In the rows, zero is written as 128.
Each path below is one point turned by a fixed rotation once a step. After each direction that follows a path, write how fast that rotation turns it, in degrees per step (0 if it stays still).
Each turn is a multiple of 5 degrees from 10 to 175, or 0.
Each row of a path follows its step; steps can be skipped.
path 1
step 0: [127 125 125 122 133 125 120 126 131 129 132 124 127 137 124 122 117 141
 136 131 142 134 124 138 127 132 124 139 126 119 124 120 118 128 118 123
 130 133 123 134 124]
step 3: [122 130 132 129 139 130 117 123 135 116 125 121 135 129 135 115 121 133
 139 126 127 122 130 119 123 137 130 129 134 130 132 125 124 127 123 118
 129 122 119 131 122]
step 6: [134 135 126 130 136 126 133 125 136 120 126 122 136 123 133 122 136 139
 120 131 119 119 123 122 128 137 129 131 127 112 135 121 125 125 130 136
 123 135 126 131 121]
step 10: [137 126 129 130 126 119 134 131 123 128 114 128 131 137 133 131 135 128
 130 133 130 133 138 120 127 136 115 126 125 120 131 128 122 121 129 132
 122 136 137 140 131]
step 12: [127 128 130 130 129 135 132 133 128 144 135 130 128 127 139 119 127 134
 139 132 131 128 132 115 125 130 124 129 122 133 131 134 139 125 135 131
 115 132 130 119 120]
step 14: [127 129 126 123 123 122 129 123 125 118 138 131 127 137 130 125 131 124
 140 121 124 128 123 125 126 134 123 122 131 128 131 130 127 140 129 132
 123 143 147 127 132]
step 15: [119 132 130 141 130 118 131 131 138 141 135 133 133 135 130 131 130 130
 133 126 123 120 122 130 123 127 131 126 119 128 125 141 128 131 131 129
 131 143 137 127 120]
step 19: [138 135 139 137 127 120 124 126 131 129 122 119 126 132 128 135 130 137
 127 123 126 127 116 122 121 120 135 138 127 133 121 132 124 128 117 142
 126 131 129 127 132]
step 20: [130 126 122 134 133 132 126 121 122 125 126 124 129 120 140 139 137 118
 137 123 130 119 131 115 121 125 136 132 128 136 117 128 125 126 132 137
 131 126 126 130 133]
[127 125 130 131 129 131 128 131 130 128 132 127 130 126 129 127 128 126
 133 128 128 129 128 126 130 129 128 127 125 129 125 127 127 124 124 129
 130 124 127 126 126] : 85
[129 129 130 128 125 123 128 126 130 129 127 125 128 126 132 128 129 127
 129 124 128 123 131 130 129 129 127 126 125 125 125 127 130 127 131 129
 129 128 125 126 128] : 80
[128 127 124 125 130 129 126 131 130 129 131 125 128 128 127 133 128 128
 126 127 125 131 128 131 127 128 126 126 126 125 126 128 125 128 128 124
 128 131 129 126 126] : 45
[125 127 126 127 127 126 124 130 130 129 129 129 129 132 129 127 129 128
 130 125 128 133 128 127 130 126 128 131 124 129 128 128 131 133 130 130
 131 129 129 129 129] : 20
path 2
step 0: [136 134 137 138 120 129 122 135 131 129 137 128 114 132 126 125 129 118
 121 124 137 122 127 128 124 134 135 145 128 130 122 126 133 129 132 136
 130 135 116 135 126]
step 1: [138 119 125 124 130 124 126 127 119 136 132 125 136 137 120 140 130 120
 126 117 130 124 128 120 131 126 119 130 119 130 139 140 124 128 117 129
 128 118 122 140 131]
step 4: [125 118 129 132 124 129 131 140 119 127 129 130 124 125 125 125 129 123
 134 127 143 130 124 115 110 122 127 134 130 129 136 125 124 133 122 133
 143 137 129 134 138]
step 11: [134 129 135 128 120 127 133 123 139 126 131 127 126 127 122 133 143 123
 126 126 130 122 120 123 122 131 129 127 128 124 131 133 136 134 131 109
 129 115 119 143 133]
step 13: [131 128 126 128 130 132 116 143 125 126 128 128 139 129 124 131 119 130
 117 135 147 121 127 126 126 134 130 122 124 119 137 140 130 132 115 124
 127 126 123 135 124]
step 15: [125 126 129 122 122 131 121 125 126 103 135 127 130 130 139 120 135 123
 119 122 129 123 117 123 131 125 134 130 125 130 130 124 137 127 123 125
 133 137 129 141 133]
step 16: [135 129 125 125 127 119 126 137 127 137 134 140 120 136 127 134 120 121
 134 117 133 120 130 131 116 124 136 134 130 126 126 129 137 126 109 137
 133 132 128 122 132]
step 20: [138 126 133 136 118 115 128 129 126 128 127 118 119 122 116 134 134 120
 126 118 128 119 125 123 118 132 120 125 126 123 137 127 121 131 127 141
 140 123 129 122 126]
step 22: [140 126 120 124 128 129 134 131 126 131 135 137 132 125 126 114 139 126
 140 131 135 110 125 136 126 131 129 129 120 128 123 139 134 128 123 133
 133 120 125 130 124]
[130 127 125 129 129 129 126 125 128 129 128 133 126 131 132 129 130 127
 126 127 128 127 126 130 132 131 130 130 127 130 131 126 127 124 126 130
 127 131 126 127 128] : 45
[130 131 129 128 131 128 125 123 129 125 127 126 126 124 128 129 129 124
 127 126 128 129 125 130 129 128 129 127 131 128 125 126 124 132 130 128
 127 129 127 128 127] : 120
[126 131 127 126 127 126 127 128 129 126 127 128 130 130 132 129 126 128
 131 128 129 130 128 128 126 125 130 127 131 130 128 126 128 127 122 127
 130 131 132 127 128] : 35
[127 129 126 125 128 128 126 127 129 125 130 124 128 128 128 125 130 128
 126 131 126 126 130 126 129 129 127 129 129 131 125 127 134 126 129 129
 126 127 127 124 132] : 115
[129 124 127 129 128 125 128 128 127 125 125 130 127 127 126 126 129 128
 130 129 125 126 130 129 129 125 133 126 126 127 130 126 129 133 127 128
 128 131 127 127 130] : 60
[123 127 129 130 128 129 127 131 129 124 128 126 130 131 130 131 127 127
 129 128 130 129 126 126 129 130 132 128 127 129 129 129 129 129 132 123
 126 130 125 129 128] : 175
